One vector is turned by the same rotation once a tick. Each row is the vector after some number of ticks, and that number follows the row.
The counts run from 0 to 226.
[-19, -32, -12,  -9,  19,  13,  -3, -16,  10, -20,  -6, -12,  28,  23,  17,
  -1,   9,  29,   2, -25,   5, -15,  -2,  11, -17, -16,  -3,  14, -11,   0,
 -17,   8,   7,  -8,   0,  13,  -2,   7,   2,   9, -20,   4,  22, -17,  19,
  -4,   7, -10,  11,   7, -19,  -8, -27,   6, -22,  15,  -4,  -8, -16,  33,
 -25, -28, -29,  15,  -2,   4,  12,  -9, -27, -10]	77
[  2,   0, -17,   5,  -4,  23,  29, -53,  21,   9,   6,  -6,  -7,  31,  17,
  -9,  19,   7,   8,   4,  -5,  15,   8,  33,  23,  -2,  -1,   0, -25,  -4,
 -16,   1, -11, -10,  10, -18,  10, -17,   4,   1, -12,   8,  29,   7,  12,
  26,  19, -13,  -6,   8,   3,  13, -30,   3, -12, -20,  33,  13, -13,   1,
  24, -23,  -5, -22,   9,  19,  14,  -6, -15,  15]	128
[ -6,  -9,   9,   3,  -1,  20,   1, -44,  -3, -19,   7,   4,   0,  12,  -6,
  10,   1,  21,   8,   9, -22,   1,  12, -33,  25,  20, -10,   0,  -2,  11,
 -12,  12,  10,   5,  -6,  -3,  -5, -30,  18,  -9, -23,  -1,  28,  -5,  -7,
  21, -22, -18,  23,  26,   5,  12,  24,  13,  -2,  -8, -12,  14,  40,  13,
 -11,  19,   8, -18,  23,  17,  17,   7, -26,  28]	8
[-28,   3,  -1, -10,  18,  27,  27, -28, -10,  -6, -21,  -1,  17,   8,   6,
 -15,   5, -13,  -5,   8, -45, -15, -10,  -5,  -9,  -2, -24, -31,   8,   8,
  -4, -14,  -7, -19, -13,   5,  17, -40,   4,  18,  11,  -6, -21,   6, -17,
 -10,  14, -12, -10,  -2,  11, -42,  -1,   3,  -9, -12,  12,   5,  11,  40,
 -10,  -3, -19,  26,   9,  12,   2,  -5,  -3, -10]	164
[-13,   4,   4,   7, -10,  20,  11, -40,  -9,  -4,   3, -11, -11,  22,  -8,
  17,   6,  14, -16,   9, -11,   1,  -5, -15,   6,  21,  -6, -12,  -5,  16,
 -14,   7, -16,  -7,  -3,   3,  -7, -41,  26,  -6, -16,  -3,  14, -10,  -7,
  27,  -6, -27,  18,   7,   6,   5,   6,  20,  11, -15, -18,   9,  33,  19,
 -30,   1,  -7, -37,  11,  27,   8,  11, -26,  23]	10
[  3,  -2,  -7,  21,  20,  -4,   4, -32,  26,   1,  -3,  -7,   3,  42, -22,
   3,  17, -10,  13,  -3, -41,  15,  21,  23,   4,  -6,  -4, -31,  19,  25,
  15, -16,  22,  19,   5,  -6,  -3, -15,  13,  -9,  10, -17, -26, -18, -14,
  -5,  10,  -7,  -9,   8,  -6,  10, -10,   6,   0, -19,   2,  21,  15,   5,
  27, -17, -27, -15,   0, -15,  12,  -8, -16,  17]	110
[  1, -12,  -8,  30, -11,  -5,  27, -21, -23, -27,  -5, -14,   6,  11,  -5,
  23,  -9, -10, -10,   0, -11, -43,   5, -16,   9,   1,  28,   1,  -6,   8,
  -4,  -1, -16, -31, -12,   7,  23,   9,  -5, -19,  24,   6,   7,   6,   1,
  22,  -1,   0, -21,   0, -11, -25, -31,  10,   3, -25,  29,  19,   2,  30,
  -7,  -6, -10,  -3,   7,  -4,  -4, -12,  10,  -4]	41
[  3, -32,   5,  -2,  14,   1,  14, -15,  15,  -9, -11, -31,  46,   9,   9,
  13,  19,  10,  17,   6,  -4, -13,   3,  12, -28,  -1,   5,   6, -16,  19,
  11,  -2,  40,   0,  -1,  11,   6,  20,  21, -25,   8,  -5,  -9, -15,  23,
   0,   3, -11,  14,  -2, -16,  11,   2,  13, -23,   3,   9,  12,  21,  25,
   8, -25, -10,   2, -16, -22,  -7, -21, -12,   3]	92
[  8, -19,  -7,  14,   1, -24,  12, -17, -18, -25, -23, -25,  37,   9,   2,
  10,   0,  24, -14,   3, -22, -30,   0,  -5,  -5,  11,  19,   8,  -6,   6,
 -22,   0,  15, -13,  -9,  13,  -4,  20,  11, -23,   5,   8,  -2, -13,  29,
   0,   1, -13,  -1,  10, -20,   5,  -7,  23, -20, -20, -14, -12,  11,  48,
 -18, -10, -26,   9, -13,  10,   0,   9,  -8,  24]	208
[-23, -33, -25,  36,   7,  27,  13,  -8,  17, -17,   3,  12,  -4,  18,   4,
   7,  21,   4,  -1, -25, -13, -31,   4, -16,  -5, -16,   8,   6,   1,  13,
  -7,  13, -26,  -1, -16,  18,   9,   6,   1,  24,  -5,  -2,  24,  -8,   5,
  -4, -26,  11,  22,  -5,  -9,  -7, -37,  -2,  21,  -9,  14,  34,  14,  22,
  -6,   3, -14,  -6,  31, -14,   1, -20,  -3,  -7]	64
[-23,  -1,   8,  -5,  19,   8,   8, -20, -10, -17,  -2,  18,  16,  -4,   4,
   6,  -5,  -6,  19,   5, -48, -12,   6, -23,  25,  -7, -28, -25,  -5,   4,
  -6, -17,   7,  -2, -22,   5,  13, -28,  -9,  12,   6, -14,  -8,   2, -15,
 -15,  -2,  -6,  -9,   5,  22, -39,   2,  -8, -34,  -1,  25,  13,  17,  28,
   2,  11, -16,  27,  13,   7,   8, -19, -11,   9]	167
[ -3,  -5,  12,  31, -19,  -6,   9, -10,  -8, -28, -13,  -4,  -5,  26, -17,
  -3, -13, -22, -16,   4, -35, -15,   6, -13,  12,   3,  28,  -4,  25,   5,
  10,  -2, -22, -15,  -8,   3,  17,   5,  -8, -14,  14,   4,  -1,   0, -13,
  17,  -9,   5, -24,   8, -26, -10, -27,  -7,  12, -28, -10,  18,  18,  54,
 -17,  -5,  -9,  17,  27, -14,   3,   4,   8,  -8]	45
[-13, -29,  -5,  12,   6,  -9,  13, -19,  23, -25,  -9, -10,  25,  14, -20,
  -9,  12,  14,  23,  -9, -34, -38,  14, -10,  22,  -6,  11,  12,  14,  33,
 -10, -14,  25,   3, -16,  -4,   8,   9,  15,  -5,  10,  26,  -6,  -5,   5,
  18,   7,  -8, -14,  15, -25,  16, -10,   4,   3, -18,   9,  13,  16,   9,
  24,  15, -26, -16,  14,  -8, -23, -14,  -6,  15]	224
[-28, -35, -11,  -5,   2,   6,  -7, -11,  10, -15,   0, -13,  28,  31,  12,
   0,  12,  29, -11, -20,  12, -15,  -3,   3, -17,  -2,  -8,  10,   1,   4,
 -12,   4,   0,  -7,   5,  12,  -7,  -4,  14,  13,  -9,  -1,  16, -13,  11,
 -12,   9,  -7,  16,   1, -22, -14, -35,  11, -17,  11,  -4,   5, -10,  30,
 -30, -34, -35,  -1,   0,   2,  20, -20, -30, -12]	76
[ 12,  -7,  -7,  10,  18, -10,  -3, -25,   3, -30, -11, -35,   9,   2,   5,
  -7,  20,  25,  -5,   3, -33, -11, -11,  18,  -2,  -2,  13,  -9,   0,   7,
  10,  -5,  14,  12, -13,   3,  -3,  11,   9, -33, -17, -25,   0, -22,  26,
  11, -13, -26,  20,   3, -24,  19,   5,   7, -30, -20,  -1,  19,   7,  32,
  18, -23, -22,  32, -28,  12,   4,  12, -26,   2]	100
[  9,   3,  -3,  16, -14,   7,  33, -53, -12,   1,   4,  -9,   8,  39,   4,
  13, -18,  17, -11,   7,   4, -16,  33,   5,  11,   1,   1,  12, -32,  -5,
 -22,  -7,   5, -17,   1,   1,  15,  -3,   3,  -5, -10,  10,  24,   3,  11,
  33,   5, -14, -13,  23,  -6,   7, -18,  15, -12, -10,  18,  -6,   7,   0,
 -10, -21,   0, -23,  20,  18,   7,  -5, -14,  17]	19
[-21,  10,  21, -18, -14,  -8,  26, -28, -11,  -3,   7,  -4,  10,  11,  -3,
  22,   7,  -6,  14,  21, -25,   5, -11,   6,  19,  13,  -8, -12, -26,   1,
  32,  -8,  17, -21,  -9,  16,  11, -16, -37, -12,   1,  -4,  11,  15,   1,
  24,  24,   0,   1, -19,   0,  -8, -18,  -2, -31,  -5,  28,  20,  21,  32,
 -11,  -3,   5,   0,  -1,   4,   9, -25,  -3,  29]	146
[-33, -38,   3,  -4,   2,   3, -16,  -7,  22,  -8,   8,  -3,  25,  29,  11,
  -7,   7,  17,  -8, -11,   7,  -4,  -5,  -9,  -4,  -4, -13,  14,  -6,  15,
 -24,  14,   0, -11,  19,  14,  -2,  -6,  16,  10,  -9,   0,  15, -18,  -4,
 -18,  -1,  -4,   5,   7,  -6, -16, -37,  12, -18,   8, -10,  10,  -6,  33,
 -29, -34, -32,  -9, -13,  -6,  34, -23, -25, -14]	75
[-12,   6,   1, -29,   9,  11,  23, -49,   2,  -9, -13,   9,  13,   7,  20,
   6,  11, -14,  14,  14, -43,  12, -26,  10,   1,   6, -10, -10, -26,   0,
   7,   5,  20, -23,  -7,  19,  -1, -17, -35,  -3,  -3,   0,  15,  25,   1,
   6,  19,   3,   4, -21,  16,  -6, -12,   4, -33, -27,   8,  14,  10,  37,
  -1,   6,   7,   4,  -2,  16,  10,  -5,   5,  21]	144
[-16, -17,   2,   3,   4,  -6,   4, -12,  20, -13,   7,  -3,  24,  37, -17,
   6,   6,   5,  14,  -2, -22,  -3,   0,  27, -32, -16,  -2,  -3, -19,  23,
  25,  15,  22,  14,   5,  19,   7,  24, -10,  -8,  -7, -14, -10, -22,  11,
 -11,   1,  -2,  30,  -6, -27,  14,  -6,   4, -12,   1, -17,  23,  37,  16,
 -16, -29,  -4,   4,  -1, -29,   1, -29, -19,   5]	88
[-21,   8,  10, -16, -12,  -8,  12, -39, -23, -23,   2,   0,  14,  21, -17,
  11, -17,   3, -11,  17, -27,  -8, -13, -16,  13,  17,   2,   8,  -7,  20,
   6,   0,  21, -14,   6,  21,   6,   1, -12, -14, -12,  15,  11,  22, -15,
  40,  19,  -7,   0,   1, -16,   1, -14,   7,  -1, -12, -18,  13,  37,  21,
 -36,  17,  -6, -21,  14,  -1, -14,  -1,   2,   5]	30
[-34, -26, -11,  18,  17,   9,   1,  -8,   4, -11,  -9,   7,  26,  15,   1,
  16,   9,   8,   3, -27, -28, -27,  12, -15,  15, -20,   1,  -4,  18,  11,
  -6, -22,  -4, -16, -35,  20,   2,  -6, -25,  25,  -4,  -8,  -4,  -5,  -5,
  -4,  -4,  -2,   0,  -5,  -3, -25, -35,  -8, -11,  -4,  14,   3,  -2,  31,
  -8,  10, -43,  18,  28,   1, -11,  -4, -11,   4]	57
[  8,  -7,  -2,  12,  26, -10,  -8, -28,  10, -34,  -6, -20,   4,   1,   7,
 -14,   7,  12,   3,   3, -50,   9, -10,   7,  19,  -7,   7, -13,  -2,   3,
  -4,  -4,  13,  17, -11,  14,  -3,  22,   9, -36, -23, -28,   2, -13,  15,
   0, -10, -19,   7,   8,  -7,  14,   0,   5, -29, -18,   1,  24,  10,  27,
  24, -20, -15,  31, -26,   6,  12,   6, -24,   5]	101
[-20,   6,  -6, -37, -12,   3,   8, -51,  -8, -29,   3,  -3,  -3,  23,  -4,
   2,   3,   1,  17,   6, -26,  13, -23,   0,  12,  20,  -4,  -3,  -5,   2,
  16,  15,  28,   5,  16, -11,   1, -32, -24,  -8, -13,  22,  37,  12,  -6,
  30,  21,   8,   2,   3, -26,   6,  -5,   5, -13,  -3, -11,  19,  10,  19,
 -13,   6,  10, -10,  15,   5,   8, -11,  -7,   6]	139
[  7,   7, -17,  25,  22,   5,  26, -39,  18, -11,   1, -21,   3,  30, -13,
 -17,  18,  11,  -2,   1, -34,  -8,   7,  36,  -1, -14,   4, -13,  -1,  14,
   7, -19,   8,  18,  -2,   4,  20,   5,  19, -14,  -7, -21, -19, -24,   0,
  17,  10, -21,   8,   5, -26,  11, -17,   9,   5, -19,  22,  27,  11, -13,
  28, -17, -26,  -3, -15,  -1, -17,  -3, -17,   1]	107
[ 15,  -4,  -9,  -8,  -8,  -4,  13, -50, -17, -17,  -8,   2,   7,  56,  -9,
  12, -37,  -2,  -7,   0, -20,   3,  19,  -5,   3,   5,   5, -10,   1,  -4,
 -12,   4,  18, -11,  16,  -1,  -8, -10,  -8, -16,  -4,  20,  27,  10,  -8,
  13,  -1,   5, -31,  18,  -5,   6,  -4,  17, -14, -19, -23, -16,   8,  26,
 -27, -16,  10, -17,  36,  -7,  22,  10,  -4,   5]	24
[ 10, -10,  -7,   4,  12,  29,   8, -41,  -5,  -9, -18, -12,  13,  28,  -1,
  15,   0,  10,  17,  -2, -18, -13,  38, -10,  -5,   2,  -7, -16,  11,   2,
 -11,  -6,  12,  -5,  -9, -17,  -6, -47,  31,  -8,  -2,  11,  11, -12,   8,
   6, -13, -18,  -5,  12,   9,   3,  37,  18,   0,  -3,   7,  -6,  21,  25,
   5,   2,   7,  -8,  34,   9,   5,  11, -29,  24]	4
[ -8,  -6,   2,  17,   5,  36,  36, -22,   5,   7,   1,   0,  10,  14,   3,
  -8,  11,   8, -14,  -2,  -4, -17,  10, -21, -15,  12, -18,  20,  -9,   5,
 -17,   5,   0,   4,  -7,  16,  31, -15,  38,  22,   7, -16,  20,  -7,  -9,
   9, -23,  -2,  18,  12,  10, -17,  -2,  -2,  19,  -1,   9,  24,  47,  29,
 -20,  11, -19,   0,  24,  -3,  24, -16,  -7,   5]	180
[  2,   4, -10,  -8,  -7,  -1,  18, -45,  13,  -6,  -3, -10, -12,  49,   5,
  16,   8,  -7,   8, -11,  -8,  31,  17,  15,   8,  10,  -1, -12,  13, -10,
  14,   7,  19,   0,  23, -17,  -6, -39,   3, -12,   7,   9,  33,   9, -10,
   5,  15,  13, -23,  -8,  -3,   9, -29,  12, -12,  -6,  11,   0,  -2,  33,
   3, -21,  -7, -19,  17,  -6,  41,  -9,  -6,  16]	133
[  3,  -5,   4,   6,   9,   8,   8, -41,  14,  -4,  -8,   8,   3,  47, -15,
   2, -10,   5,  17,   5, -37,  -8,  35,  -5,   5,  -3, -12, -32,   1,  13,
  -4,  -1,  15,  12,  -7, -20,  -2, -32,  12,   7,  10,  -3, -10, -14, -18,
  -9, -12, -18, -13,  22,  13,  -9,  29,  11,  -1, -10,   2,  20,  23,  -5,
   4,  -4,  -2, -12,  28,  10,  29,  -4, -24,  22]	1
[ -4,   9,  -1,   4,   2,  19,   2, -39,  20,   4,   2, -10,  -4,   8,   7,
  -1,  33,  15,   4,   3, -30,  30,  -4,  12,  33,   4,  -3,   2,  -1,   5,
  12,  -6,   0,   4, -12,  11,  -5, -23,  -3,  -7, -26, -24,  21,   5,  16,
  23,   6, -18,  17,  -2,  -7,  38, -20,  -7, -13, -19,  13,  22,  18,  20,
  16,  11, -16,  -6,   7,  14,   7,  12, -22,  34]	123
[ -2,   2,  -5,  24,   0, -20,   2, -14, -13, -44,  10,  -7,   2,   6, -11,
 -13, -12,   5,  -4,  14, -42,  -3,  -4,  -4,  16, -11,  13, -10,   2,  11,
 -35,  -7,  -7, -11,  -2,  12,  17,  30,  21, -39, -23,   9,   3,  -4,  15,
  22,   8,  -8, -13,  28, -17,   8, -16,  18, -16, -13, -12,   2,   9,  28,
  -1, -29,  -8,  -9, -14,  12,  -8,  -6,   3,   2]	213
[ -6, -10,  -6,   0,  18,  16,  10, -29,  -7,  12,  -7,   7,  34,  17,  18,
 -10,  -6,  25, -14,  -9,  -7, -12,  14,  -9,  -6,   3, -21,   9, -11,  -5,
 -45,  -2,  11, -14,  -5,   4,   8,  -9,  25,  26, -11,   2,  15,  -9,  13,
 -13,   1, -14,   8,  23,   6, -18,   3,  13, -20,   3,  -1, -18,   9,  41,
 -26, -12, -29,  18,  17,  17,  32,   2, -23,  17]	186
[ 14,  -7, -14,   5,  19,  28,  16, -45,  -1, -13, -16,  -9,   3,  18,  16,
  12,   1,   6,  11,  -9, -24,  -7,  25, -24,  -5,  13, -11,  -5,  15,   5,
 -15,  -1,  22,   4, -13,  -4,  -9, -41,  39,  -7,   1,  -3,  20, -13,  -5,
   2, -18, -18,   4,   4,  21,   6,  22,  13,  -3, -20,  10,  -1,  25,  13,
   7,  11,   3, -15,  24,  13,  13,  10, -15,  26]	5
[ -5, -22, -28,  15,  22,   6,  10, -28,  20, -25,  11,   3,  11,  28,  11,
  -6,   5,  -6,  12,  -9, -32, -12, -13,  20, -32, -26,   5,   1, -32,  20,
 -10,  22,  21,  17,  11,  23,   9,  32, -10, -10, -18, -10,   7,  -7,   6,
 -22,  -7,   2,  23,  -2, -14,   3, -12,  13, -13,  -8,  -1,  28,  24,   0,
  -8, -25,   5,   0,  -8, -20,   5, -29,   1, -10]	86
[ -4,   4,   2, -17,  -1,  -3,  19, -50, -17, -24,  -4,  -5,   9,  23,  -5,
  16, -20,   1, -14,   6, -26, -10, -10, -22,   9,  19,  -3,  13,  -2,  15,
   0,  -1,  31,  -9,   7,  31,   8,   5,  -7, -15,  -5,   8,  20,  24, -24,
  26,   9,   0,  -4,   1, -10,   3, -17,  13,  -4, -20, -10,   7,  35,  16,
 -32,  26,  -3, -19,   6,  -6,  -5,  -1,  17,   5]	29
[  5, -31,   0,  10,  18,  -3,   0, -11,  23,  -7,   1, -14,  35,  32,   5,
   7,  15, -19,  19,   0, -19,  16,   0,  17, -36,  -9,  -5, -16, -16,  24,
   0,  13,  29,  -2,  15,  12,   1,  14,  22, -25,  -1,   2, -20, -12,  14,
 -23,   7,   3,  12,  -5,  -2,   9,   0,  19, -18,   3,  -6,  12,  31,  30,
  -3, -42,   6, -10,  -9, -28,   9, -26, -11,   6]	90
[ -6,  -8, -30,  34,  14,  23,  27, -24, -18, -19,  -3,  10,  -4,   4,   3,
  12,   0,  12,   6, -11, -24, -43,   5, -20,  -9,  -4,  -1, -31,  -9,   4,
 -11,   6, -28,  -4, -23,   1,  21, -26,   1,  16,  14,  -5,  12,  -8,  -4,
 -16, -17,  -5,  10,   0,   9, -37,   0,   9,   9,  -3,  29,  22,  11,  11,
  -6,   3, -11,   3,  21,   8,   9, -19, -12,   4]	172
[  2,   4, -21,  23,   3,  -7,  19, -27, -10, -10,  11,  14,   0,  41, -15,
  18, -10,   9, -13,  -8, -27, -11,  10,  11, -22, -11,  -5,  -6, -17,   8,
  -6,  15,  15,   8,  -4,  33,  16,  31,  -1,   0, -13,  -8,   8,  -9,   9,
  -8,  -1,   7,  19,   7, -23,   7,  -4,   9,  -4,  -8, -25,   1,  45,  13,
 -45,  -4,  -9,   1,  25, -10,   8, -10,  -3,  22]	196
[ -4, -26,  15,   3, -13, -27, -11, -16,  -6,  -7,  -5,  -4,  39,  22, -16,
   4,  -3,  16,   4,  22, -20, -24,   3,  -9,   3,   9,   4,   0, -20,  27,
 -32,   9,  18, -16,  10,   0,   6,  18,   1, -14,   7,  23,  -7, -15,  18,
   2,  12,  -3,   4,  31, -16,   1,  13,  33, -17,  -8, -25,  -1,  29,  40,
 -20, -17,  -9,  -8,  -2,  -8,  16, -11, -11,  25]	205
[-15,  -7, -22,  34,   4,  16,  22, -22, -14, -14,  -4,  12,  -4,  13,  -5,
  11,   6,  13,  11,  -9, -27, -43,  15, -10,  -3,  -1,  -2, -23,  -7,  -2,
   4,   4, -23,   5, -32,   1,  23, -18,  -8,  20,  10,  -8,  21, -18,   5,
  -5, -17,  -1,  15,   4,  -4, -24,   5,  -1,   8,  -5,  18,  27,  19,  15,
  -7,  10, -12,  19,  37,   4,   7, -13, -22,  14]	173
[  8,   1,  -7,  -2, -21, -11,  11, -50,  -9, -11,  -7,   0,   2,  55, -15,
  13, -29,   8,  -8,  -2, -14,  -6,  28,   1,  10,   9,  10,  -3,  -2,  -7,
  -4,   7,  20,  -4,  12,  -5,  -1,  -3, -22,  -6,   2,  18,  30,   0,  -5,
  16,   0,   1, -23,  29, -21,   5,  -2,  12, -11, -17, -19,  -5,  12,  18,
 -27, -12,   0, -10,  41,  -3,  22,  10, -14,  17]	23
[ -4, -15,  -9,   2,  25,  13,  16, -36,  -2,   3,  -2,   7,  24,  21,  18,
   1,  -6,  22, -23, -16, -12, -16,  18, -16,  -6,   2, -25,  10,  -7,  -7,
 -41,  -1,  21,  -5,  -9,  26,   6,  -5,  20,  20,   1, -15,  15,   1,   0,
 -17,  -6,  -8,   4,  12,  19, -26,  -8,  14, -20,  -7,   1, -10,  10,  30,
 -31,  -4, -38,  13,   3,  14,  36, -11, -16,  19]	187
[ -2,   2, -14,  18,   4,  -9,  15, -20, -14,  -7,  12,  20,  12,  40, -11,
  16, -12,   3,   2,   2, -29,   2,  15,  12, -17, -19,  -8,   4, -17,  10,
 -11,  13,  19,   8,  -2,  24,  15,  28,  -1,  -1, -17,   0,  10,  -5,  12,
  -7,  -1,   8,  22,  19, -13,  15,   8,  12, -10,   1, -29,  -5,  46,  27,
 -34, -14,  -1,  -2,  31, -14,   8,  -4,  -8,  28]	197
[-12,   6,  -4,  15,  -7,  31,  13, -46, -13,   1,  -3,  -7,   2,  21,   2,
   6,   6,  19, -15,  13, -11,  -1,   0,  -2,   9,  14,  -9,  -3, -15,  12,
 -19,   8, -22, -15,  -5,   0,  -2, -31,  16,  -2, -24,  -2,  15,  -6,   5,
  30,  -2, -24,  23,  14,  -2,   8,   9,  17,   2, -17, -15,   7,  23,  16,
 -25,  -4,  -2, -19,  21,  35,  -5,  19, -32,  33]	11
[ -3,   8,  10,   9,  -8,   6,   5, -37,  25,  13,  13,  -5, -15,  19,  15,
   3,  26, -11,   4,  16, -25,  45,  -3,   8,  38,   5, -11, -10, -10,   2,
  -4,  -6,  -6, -11,   9,   3,   1, -21,  19, -18, -28, -14,  20,   7,  -2,
  22,   8,  -8,   5,   1,  13,  19, -29,   3, -14, -19,  23,  24,  11,  13,
  16, -16,  -9, -31,   4,  15,  28,   1, -15,  35]	125
[-11,   3,   7,  31,   4, -21,  12, -10,  14, -18,  -6,  -7,   8,  38, -28,
  -1,  -3,  -5,   3,   5, -44,   0,  25,  15,   8, -19,   5, -13,  25,  16,
   9, -20,   7,   3, -11,  21,  15,  27,  16, -15,   3,   0, -27,  -5, -10,
   7,  19,   1, -21,  10, -19,  16, -25,   5,   1, -23, -12,   7,  25,  26,
   1,  -7, -26, -11,  13,  -7, -14,  -8,   6,  20]	219
